One vector is turned by the same rotation once a tick. Each row is the vector after some number of ticks, and that number follows the row.
The counts run from 0 to 216.
[120  84 118 138 136 120 132 128  69 184  76 136 114 179 118 111 119 102
  75 109 109 136 137 152 142 139 125 103 122 151 127 106 123 102 138 115
 146 160 120 118 149 188 133 156 130 173  99  78 100 145 152 116]
187
[142  60  99  92 121 115 107 115 100 174 119 163 139 172 125 116 128  97
 112 111 143 116 119 148 144 136 122 130  96 158  88  95 153 142 163 149
 133 144  76 152 159 178 115 131 132 136 138 103 107  87 148 116]
171
[113 121 141 134 141 174 117 139 116 150 183 111 144 153 103 152 178 144
 164 142 148 108  74 126 143 132  74 112 127 115 151 131 162  96 119 134
 186 177 152 130 109  96 105 121 113 159 179 135 115 116 155 117]
140
[ 97  94 122 144 138 137 124 130 120 180 106 138 126 159 116 108 125 144
  81  97  86 108 133 138 148 137 109 115 118 166 127 115 143 113 145 113
 179 140 104 170 168 188 159 164 130 169  95  88 114 115 150  99]
181
[ 87  92  94 108 165 157  93 133 119 191 174 124 122 186 107 122 119 132
 110 122 156 119 103 175 120 149 108 109 101 172 140 103 136 131 131 121
 166 137 110 152 162 176 121 150 105 110 127 108 120  98 131 121]
174
[125 109  93 123 144  95  97 126 116 195 145  99 140 108 147 112 112 147
 151 129 163  85 118 172 108 150 155 111 143 155 127  74 125 138 104  97
 154 116 110 147 128 140  85 123 126 142 194 141 101  85 145 122]
100
[176 137 161 143  94 151 144 165  62 142 105 162 142 141 147 153 150 138
 150  98 126 126 138 157 146 181 123  97  82 143 128 132 127  91 125 143
 142 178 122 113 127 118 125 110 159 176 117 129 110  83 138 102]
70
[126 104 138 107 108 167  82 127  69 172 184 133 136 159 108 187 108 112
 117 111 146 120  87 141 111 165 110 129 112 166 149 131 148 133 156 125
 165 149 109  65 101 135 105 131 120 149 146 116 130 110 141 133]
0
[165  96 134 129 107 146  98 128 122 168 131 147 128 132 111 158 121 144
 150  85 110 107 111 118 151 128 130 165  98 174  95  85 182 146 134 123
 168 149 108 134 116 160  97 134 112 153 154 115  95  50 161 115]
160
[156 108 167 142 138 163 125 191 107 139  89 171 123 125 142 151 129 140
 138  80 113 116 141 141 138 164 101 108  71 112 150 159 111  80 135 101
 169 174 124 142  96 133 119 127 146 152 140 124 123  78 146  99]
64
[160  89 172 120 115 126 131 148  79 131 106 158 138 145 165 134 132 117
 127 121 138 148 132 137 113 160 136  95 116 115 149 144 109  70 167 162
 148 156 102 143 124 153 132 156 184 180 165 118 131 140 184 116]
54
[168 103 116 104  93 134 119 151  72 137 109 159 167 153 144 140 144 110
 168 107 140 116 147 164 140 171 123  89  89 115  77 152 124 109 139 127
 146 164  93 114 129  93 127  91 147 150 145 131 112  93 151 100]
76
[ 86  88 123 151 158 132 104 132 139 182 153 110 140 145  95 123 110 181
  93 137 144 119 109 157  96 126 119 129 133 130 104  90 116 100 109 115
 180 127 110 139 196 155 136 147 128 160 156 131 112 113 180 113]
28
[127  93 136 109 128 164  85 138 101 185 185 149 150 157  88 175 129 129
 118  99 169 106  95 152 105 151 118 132 103 164 120  97 146 141 148 130
 147 157 115  98 125 139  88 112 108 125 169 134 114  94 154 146]
5
[101 103 100 114 120 147 100 112  97 189 164 115 115 181 121 121  91 102
 120 122 142 133 107 162 149 159 108 133  99 182 123 114 157 139 127 123
 166 143 101 114 154 173 125 149 109 124 113  80 116  77 118 113]
169
[171 110 177 134 108 155 110 165 128 118 110 157 149 130 136 155 113 163
 151  99 100 132 149 130 112 147 124 128 100 137 120 125 129  83 124 112
 158 176 114 146 108 145 105 162 151 165 190 142 116  86 193 123]
216
[167  82 137 113 121 142 132 146 115 103  95 153 141 175 138 114 132 110
 133 109 117 154 137 131 119 138 112 105 105 111 116 156 116  69 142 123
 139 192 121 123 128 134 112 157 150 147 196 119 101 114 198 135]
210
[120 108 114 107 121  66 148  93  96 177 111 120 149 134 173  97 143 117
 141 150 145 101 115 165 140 139 144  89 143 155 129  95 149 112 148 139
 129 134  95 182 140 169 109 131 167 194 170 119 107 126 144 124]
110
[164 126 145 135  88 161 123 146 100 123 130 136 155 151 101 160 177 134
 183 116  91 112 116 111 181 141  89 128 132 156 114 115 179 100 127 129
 167 189 133 139  93 134 115 122 123 186 162 122  86 115 167 113]
143
[108 110 140 136 120 152 109 102 116 180 180 105 117 146 123 139 102 135
 135 121 140 110  87 125 157 149 101 154  84 158 112 110 176 131 141 136
 196 132 109 116 177 136 136 155 115 150 124 109 126  55 138 101]
163
[ 97  82  89 120 164 146 103 125 131 177 132 144 117 185 118  98 133 132
  94 106 127 115 107 164 133 134  98 110  84 158 116 118 148 130 136 126
 172 152 108 165 177 176 124 160 117 112 120  94 107  87 127 107]
175
[ 83  89 110 140 168 135 121 149  89 187 139 117 121 175 107 115 115 117
  82 120 146 133 127 155 118 147  97 107 136 131 162 114  85  82 110  90
 170 166 136 105 141 162 118 143 114 146 128  97 112 143 154 123]
191
[156 127 110 122 100 142 134 157  64 135 108 143 147 170 146 127 144 110
 154 118 131 126 131 178 154 181 120  84  69 127  99 163 126 103 121 128
 151 177 111  95 145  93 123 103 141 142 128 127 106  82 129  94]
75
[171  81 172 105 136 143  99 176  86 145 119 172 141 144 139 164 115 131
 138 103 139 141 149 154  94 164 121 106 108 113 153 143 104  87 145 119
 147 148  98 134  67 155 105 137 156 151 171 135 136 122 177 123]
60
[116 123  96 143 141 100 134 111 128 173  87 116 135 100 167  71 118 133
 153 107 119  79 135 156 157 138 124 111 107 148 127 107 145 124 112  84
 182 137 107 182 134 161 105 141 138 158 157 107  98  56 127  98]
103
[140 144 119 128 104 149 123 160  57 152 146 124 143 165 137 144 126 131
 154 126 133 130 126 174 139 198 103  86  80 141 125 166 119  98 109 125
 155 171 117  87 138  94 136 117 131 142 117 125 122  88 120  92]
74
[162 111 100 112 121 145 113 168 108 123 103 153 168 156 128 122 141 148
 161 105 107 103 144 160 146 163 120  95  73 130  75 156 132 122 113  91
 170 151  94 143 134 108 117 110 129 136 153 129 103  69 141  83]
81
[129 111 165 118 136 156 106 168  71 156 162 125 127 156 156 163 105 137
 132 146 133 162 126 158  87 174 114  94 125 126 181 157  99  76 133 126
 160 141 117 117 103 144 131 162 152 155 157 111 146 149 155 121]
56
[127  93 159 111 107 125 127 134  95 137 152 132 171 165 131 122 121 106
 136 134 147 165 131 120 104 165 120 116 146 112 138 135  94  64 155 132
 153 163 109 107 134 121 144 135 156 163 188 138 131 150 218 136]
206
[118 105 170 138 141 135 129 137 126 148 165 121 140 136 163 129 125 148
 135 132 148 143 127 126 101 160 125 104 129 116 183 128 113  69 141 152
 168 141 107 167 148 149 155 164 178 170 177 128 154 134 196 125]
50
[150  95 133  97  94 143  89 111  89 145 172 131 159 164 110 171 124 124
 159 151 134 125  98 121 144 135 124 135 139 119  83 144 172 123 159 139
 168 141 104  88 106 116 115 129 116 166 177 128 118 122 181 111]
150
[162 103 140 136 111 150  93 118 104 174 172 135 128 133 109 172 128 157
 147 109 141 113  91 131 126 138 141 154 117 179 107  63 181 141 139 153
 155 132 105 132 140 152 100 134 119 159 166 139  99  64 167 127]
161
[109 113 132 131 154 156 117 142  85 167 153 115 133 172 118 142 154 105
 161 151 152 122  97 146 154 140  70 105 128 102 163 145 135  85 113 113
 167 196 153 105  80 108  96 112 109 143 156 109 113 133 129 117]
135
[118 110 154 134 153 125 117 138 109 181 128 130 135 114 130 152 175 164
 130 127 143  83 110 153 115 121 116  93 166 129 171 109 147 100 137 123
 141 154 138 173  84 162  92 132 144 200 170 134 112 147 151 129]
122
[131  91 122 144 132  98 147 123  98 172  89 125 116 168 154  79  98 106
 111 129 125 155 136 143 139 135 125 125 125 128 121 100 113  80 114 126
 152 168 125 122 180 172 126 173 147 160 131  91  93 109 177 105]
36
[ 93  84  83 126 154 138 104 139 138 160 115 126 139 176 102  93 105 146
  89 124 113 117 127 160 127 120 106 120 109 133  69 130 121 117 114  96
 178 167 105 139 188 159 136 154 121 123 139 105 102 101 154 103]
24
[ 86  75 126 122 160 125 104 138  90 205 145 129 142 158 102 126 100 120
  81 125 155 126 137 151 104 147 107 123 155 123 158 105  86  85 129  98
 165 129 117 108 130 165 127 130 110 155 136 111 134 155 170 129]
190
[127 123  93 119 138 150  97 164  82 150 159 118 158 166 126 127 142 150
 154 137 152 117 117 188 119 180 113  77  86 133 106 160 120 116 106 106
 166 165 117  95 147  80 118 108 116 118 154 132 116  95 124  94]
79
